One turning vector, and how many steps it has turned
The counts run from 0 to 155.
[ 30   2   8   1 -40 -10  34 -18  17  14 -23  -7  -7  11  12  22 -17  22
  -6 -12   6  -6   3 -23  37  48  -2 -22   8 -23  29  29  -8  27  -2 -21] => 32
[-23  18   6   4  22 -36 -28  -7 -11 -10   0 -10  18  18  39  -6   0   1
   5   2   6 -19   6 -11  -7  16  35   5  51 -32 -26  25  49  18  18  30] => 13
[  6  -6 -14  43  19  27 -16  -2 -13   1  26 -11  -7 -12  14 -13   3 -27
 -27 -17   6   0  11  18  18  -7   8  53 -40  35  29 -10  16 -20  26   9] => 76
[ 24 -10 -15  33  17  12 -12 -25  26   3   4 -16  -2 -21   7  -4 -14  -5
 -28  -8 -28  -8 -14 -18  27  20   3  -8  13   5 -23  44  40 -15   8  50] => 19
[-22  28   4  40  30  20 -18  59 -42  11   6  -9 -19   0  14  -2  39  -1
 -31 -11   3 -12 -12   3 -16   0  18  18 -21  -4 -29  12  19  18   8  18] => 93
[  2 -45  25  20  -1  19  -5  -9 -12   5   5 -26  -6 -21  -7  18 -16  -2
 -44  -9   8  23   1  26  10  53  -8  -3 -60   9   0 -10   0 -13 -12 -29] => 59
[-28  17  20   7  19 -12 -41  -3 -17   8  24   7 -41   6  11  12  24 -34
 -34 -33   3  -2 -20 -15 -38  38 -16 -23  -7 -12 -34  14  13 -19   4  -4] => 116
[  2  19  -8   7  22   1  31 -10   8  15  -9   5 -24  27  17  19  25 -12
 -17 -14   2 -16 -20 -42 -13  15  23 -41  48 -38   9  25 -15  20 -21  -7] => 121
[  0  25   8   1  16  -8  32   2   3  14  -5   3 -31  33  15  19  23 -15
   3 -32  13 -28   1 -34   1   6  34 -38  35 -56  20  16  -5  19   2  -3] => 120
[ -3  -5  28  12 -23 -13  -5  -1 -25  -2  -8 -16  23 -23   4  28  -7  20
 -26  -2   6  17   0  -9   6  68  10  15  -6  -5 -27  25  56   3  14  14] => 36
[ 10 -11 -32  24  17   2   3 -11 -14  18 -20 -24  18 -20  15  16 -50   1
 -33  31  -1  20 -38 -41  -3  37   9  10 -14  -2   4  17   4  -2 -25   6] => 42
[  1  28   8  -4  -5 -23   8  26 -10   6 -20 -10  -2  23  26  21  11  29
 -17 -20  13 -10  15 -16  43  42  -1  -3  60 -12   0 -11  38 -15  26   7] => 143
[-17  20  -2  28  35  19 -36  13 -27   3 -15  13   0  23  39 -22  -6  13
 -14  -3  23 -15   3  22  19 -26   5  32 -10  27  10 -42  21  -1  35   0] => 78
[  4  -3 -19  24  27 -15 -25 -11 -17   3 -11 -22  28 -24  13  34 -48   1
 -34  17  13  23 -15 -18  -9  33   5   2 -35  -7 -17  31  20 -19 -23   9] => 43
[ 38 -13 -28  13  10   9  -2 -33  27   6  19 -13  13  -9  22  -6  -4 -25
 -24 -10 -20 -16 -25 -17  39  16  -1 -20  23  -6 -11  57  19   0  -7  30] => 18
[  9  -8  -7  22  10   4 -44 -16  21   7 -13 -16  -1  -8  10   8 -14  12
 -16  -4  -9  -1   7 -19  25  17  15 -14  10   1 -26  29  56 -14  15  63] => 20
[-15  18 -10  -7  -5   1  11 -27  12  13 -23 -31  -4  -2  36  36 -17  53
  14  32  42  14   3  -9   2  29  25 -18   9  -9   6  -9  46  -8   8  -6] => 152
[ -3  -2  10  19  -2  -3 -46 -18  14   9 -28  -7   0  14  20  24  -5  19
   4  -2   5  11  18  -7  33   5  16 -21  -1  14 -26  24  66 -19  17  45] => 21
[  5  17  12  -2   6 -34 -43  -2   4  -9 -34  -9  -8  -1  37   6 -22  26
 -35 -24  -4  -9 -12   0  10  48  -6  -9 -19 -17 -30  22   8 -16  17  18] => 28
[ 23 -20 -21   3  -3  -4  19  -2  15  17  18 -43  10 -12   2  40   4 -16
 -15   3   4   1 -34  -6  31  71 -14 -24 -11 -17 -15   9   7 -17 -14  -6] => 147
[ -4  14   1  50   7  28   0  50 -37  20  23 -12 -30  -6   7 -13  38 -15
 -32 -17  -4 -18 -21  -6 -13  19  13  28 -22  -3 -18   0   5  22  18  20] => 92
[ 24  -3   1  19 -25   2  18 -18   3  15 -10  -9   0 -24  14   4 -10  30
 -50  -4 -11  11 -13 -29   1  68 -11   2  30  11 -10  40  11   8  -8  -9] => 34
[ 14   0  -7  42  -7  39  13  30 -28  25  36 -15 -22 -12  -5 -24  33 -33
 -26 -15  -2 -17 -45  -5  -9  29   5  25  -9  -2   3   0   0  22  21   0] => 91
[ -9   9  -1  26  -9  32  -2 -15   2  31   7   3 -69  17  -4   8   4 -27
 -19 -24 -13  -6 -20 -42 -19  24 -16 -36  15  -6  -1 -10  -5   4   2   1] => 114
[-17  18   6  21  -1   9 -36 -14 -13  20   7   1 -60  11   6  19  20 -27
 -37 -30  -9  -3 -11 -39 -34  34 -18 -33   8  -5 -21   5   2 -13   0  -3] => 115
[-28  21  36 -17  10 -25  -6  13  -6  -1  19  16 -12  13  17  14  12 -41
   3 -44  30 -10 -11  -5  -9  17  21 -27  -4 -59 -13  10  29   9  33   6] => 118
[-30  24  16  22  31  16 -15  51 -28  17  -1   4  -9   7  32   6  35  -1
  -6   9  32 -16 -12  14 -11 -16  17  -2 -26  -7 -24   7  23  34   0   1] => 94
[  3   4 -13  11  -4 -16 -15 -28  -4  -2 -12 -13  30  48  23  35  13 -19
  34  15   2 -16  -3 -17  21   6  36 -34  31 -40  -3  25  19  26  -7   6] => 15
[ 10 -26  -8  37  13  55  -8 -31  -7   8   9   4  26   1   9   6  18   3
 -10  34  19  18 -17  31   3 -10  14   4  -4  41  17 -14  18  24 -20 -42] => 73
[ 12  -5 -17   1  -3   2  44  -2 -27  21 -16  -8  11 -11  49  19 -41  -9
  -9  11  15  15 -32 -37  41  16   3   0  29  -9  23   2  21  21 -19 -14] => 40
[  8  10  -7  12  25  11  11 -27  12  19   3   7 -13   5  10  12  24  -2
 -35  -5  -7 -10 -33 -30 -33  26  19 -40  45 -32  -9  32  -6  17 -31  -3] => 122
[ 17  14 -12   2   1 -24 -35 -11   3   0 -27 -18 -26  -2  47   4 -28   7
 -31 -26 -26  -9 -19 -22  11  57  -8   0 -10  -9 -16  13  -6 -24  11  21] => 27
[-25  -2   1  25   4   8  20  -9 -39  15 -19 -13  -5  12  21   4 -11  29
 -11  17  34  16  -8  -5 -23  27  39  24  12 -11  32 -40 -11  13   2 -56] => 64
[ -1  14  19  25 -36  33  -6   8 -17  12   4   0 -13  37  10   5  54  11
   0  -4  33  -4  -4  26   3  -2   7  -8   3   9   6 -12  -3  43   2 -49] => 88
[ -2  17 -29  -6 -16   0  17 -44  11   9 -16 -31   5   1  38  49  -7  24
  21  29  34  19  -7 -12  -4  22  23  -6   1  -4   8  -6  28  -7 -15 -27] => 153
[  7  -4  17  11 -22  -4  -8 -10 -10  10  -9 -11   6 -34   9   6 -11  26
 -51  -3 -19  14 -11 -18  -6  73   0   9  17   3 -28  35  43  14   1  -2] => 35
[ 13  -3 -23   7  23 -12 -40 -38   1   0   7 -10   4  13  23  48  16 -44
 -15   4 -34  13 -31 -31  -3  30   4 -28 -17   4   2  -1  18 -28 -11  13] => 131
[ -2  18  28  34  15  19 -48  12  -4 -14 -12  24  -9  19 -24  11  22 -18
 -22 -27  -5 -11  -3   8   2   3  -7 -43 -32  -8 -30  17  23  -1   5  34] => 109
[  7  18  17   8 -12 -26   6  13  -5 -12   1 -11   5  20   6  15  10   7
 -17 -40  10 -14  26 -10  43  50 -11   6  36  -9   5   0  33 -32  38  18] => 142
[ -9   3  14  19 -14  36  11 -20  11  34   9  18 -61  22  -5  -3  -5 -21
  -6 -20  -2  -5 -15 -42   9   5 -20 -41  21 -12  20 -18   9  23  10   0] => 113
[ 13 -39 -16  41   9  46 -12 -28  -7   4  30  -1  25  -6   3  -1  13 -26
 -22  21  14  19 -23  26   3   0   6  15 -26  34  29 -15   9  10   0 -30] => 74
[ -1  16  -8 -11  23   9  19 -26   3  11  -7  21  -8  10  39  18  12 -14
   5  -7  -8  -5 -12 -46  17 -11  25 -25  55   3  28 -12  57  11   6  13] => 128
[-16  31  -1   7  22 -33 -14 -10  -2  -5  19 -13  -7  -1  44  -9   4 -15
 -12  -9  -9 -30  13 -24 -12  31  13  20  43 -13 -25  40  31   3  19  27] => 12
[  2  19  -6   9  14  -9 -21 -53  39  -1 -29   1 -12  43  20  31   0  28
 -18  10   3  -3   5 -32  11  26 -14 -52  32  -6  19  -8  -4 -10  -1 -11] => 137
[ 31  -3 -19  16 -16  15 -34 -48 -26 -15 -23  -1  22  -5  13  10 -34   7
 -44  -7   0  18 -23  -1 -11  30   3  19  15  34  12  -1   0 -29 -16 -31] => 50
[  6   6  14  -4  11 -10   7 -28   8   0 -10   8  35 -12  28   2 -58  11
  -4  -5  57  10  21  10  38  -7  14   5  -8 -10  33  16  37   3   3  -7] => 46
[-36   1  30  -1   9   3  -1 -28  21  18   2   1 -22  26  41  16  10   6
  14  15   0 -17   8 -11   0  20  -7 -51  20 -20 -16   4  28  41 -13 -19] => 7
[ 30  16 -36  -7 -14  -6  12 -47  16  -9  29 -19  19 -30  48  13  -5 -14
  -7   5   7   4 -28   7   6  39   8  13  -9   9  19  15  12 -24  -6 -35] => 155
[ -1  -7 -16  28  16  28 -42  -7 -11   2 -17   4   2  49  14  -6  -4   3
   9  18  23  -9 -29  32   4 -18  11 -12 -23   0  21 -54 -22  17  16 -32] => 80
[-21 -14  38   4   7  -6  24  17 -19   6  17   0 -10 -27  29   4 -19   9
 -34 -27  38   5  39  20  33  29  -4  35 -28   6  19  -5  13 -10  13 -30] => 61
